In the rows, 128 means zero.
One turn moves every row onto another: examples first, then more rows asked:
j471: [120 127 109 115 130 154 106 124 134 105 120 178 121 149 134 124 119 120
 132 123 138 142 159]
j753: [145 110 117 145 102 124 104 108 117 117  94 163 136 112 107 118 113 126
  91 125 137 134 111]
j396: [109 124 143  96  93 135 107 128 125 161 119 117 129  80 143 123 135 134
 108 132 133 101 106]
j406: [133 143 112 142 131 156 125 170 151 108 116 165 121 114 129 130 130 136
 131 107 139 135 140]
j574: [124 143 154 141 121 137 139 103 110 153 148 148 139 120 104 135 145 170
 115 112 139 103 129]
j869: [146 142 105 106 111 145 149 142 100 143  97 154 164 102 151 119 145 147
 144 157 132 144 130]
j215: [126 156 113  98 122 153 157 146 158 121 103 172 151 110 129 135 112 116
 135 122 145 124 138]
j796: [111 146 123 137 132 115 135 107 142 113  92 143 119 105 115 130 155 111
  96 112 132 121 104]
j53: [129 136 111 121 125 137 155 160 100 119 131 167 151  89 133 118 141 151
 141 142 103 153 157]
j529: [137 103 135 131 120 104 148  98 113 103 143 164 158 116 114 147 106 125
 122 145 135 127 120]
j369: [ 92 114 147 109 100 129  98 136 115 131 143 129 107  82 125 124 147 137
 115 126 110 108 123]
j894: [123 125 134 120 121 129 115 125  83 102 134 162 150 104  94 124 148 107
 134 157 165 130 155]
j86: [123 149 140 115 127 143 129 130  96 150 145 146 164  94 101 109 125 128
 111 134 178 123 169]
j625: [125 154 107  84 115 160 119 124 126 125 104 157 133 134 117 130 116 149
 142 109 164 130 143]
j903: [107 118 117  84 108 117 128 122  90 142 174 143 147 125 129 119 130 113
 123  97 114 136 149]
j178: [ 94 133 101  97 133 104 149 117 148 131 126 145 139 100  89 129 125 144
 102  99 126 134 123]
j326: [113 121 118 110  97 135 120 104 130 159 120 183 150 120  86 111 126 153
 101 120 117 121 132]
j32: [110 150 118 123 149 137 137 130  92 118 134 140 125 112 150 109 146 145
 126 126 117 159 171]
j498: [117 131 111 120 150 122 140 148 141 165 145 138 169 103 130 115 142 113
 112 144 174 134 148]
j282: [132 132 140 147 125 124 136 110 123 142 129 140 133 126 120 146 170 158
 127 125 146 105  97]
j707: [123 110 124 122 144  97 159  96 137 130 152 143 160 123 131 143 103 127
 109 131 144 129 123]
j390: [143 112 130 134  83 138 114 151  87 145 155 157 145 112 132 116 151 119
 122 106 109 125 127]
j387: [ 95 111 140  86 108 117 105 108 115 126 134 121 126  85 143 122 106 113
 102 134 127 119 130]
j203: [105  95 131  99  98 113 116 144 134 132 137 138 138  72 139 129 119 115
 113 146 111 116 113]
j151: [131 146 103 102 138 135 134 112  92 134 102 128 144 121 169 113 135 136
 127 142 147 158 146]
j237: [116 154 122  88 113 121 145 123  99 146 138 107 140 111 143 130 156 108
 123  89 141 118 117]
j324: [150 126 124 122  97 118 142 144 102 128 125 135 156  98 158 130 138  80
 117 116 130 125 104]
j14: [122 115 109 130 139 116 117 153 120 126 132 145 143 110 116 129 182 115
 140 154 169 135 126]

j625 goes to j471
j390 goes to j324
j753 goes to j796
And these:
j282 goes to j707
j894 goes to j14
j151 goes to j32
j369 goes to j203

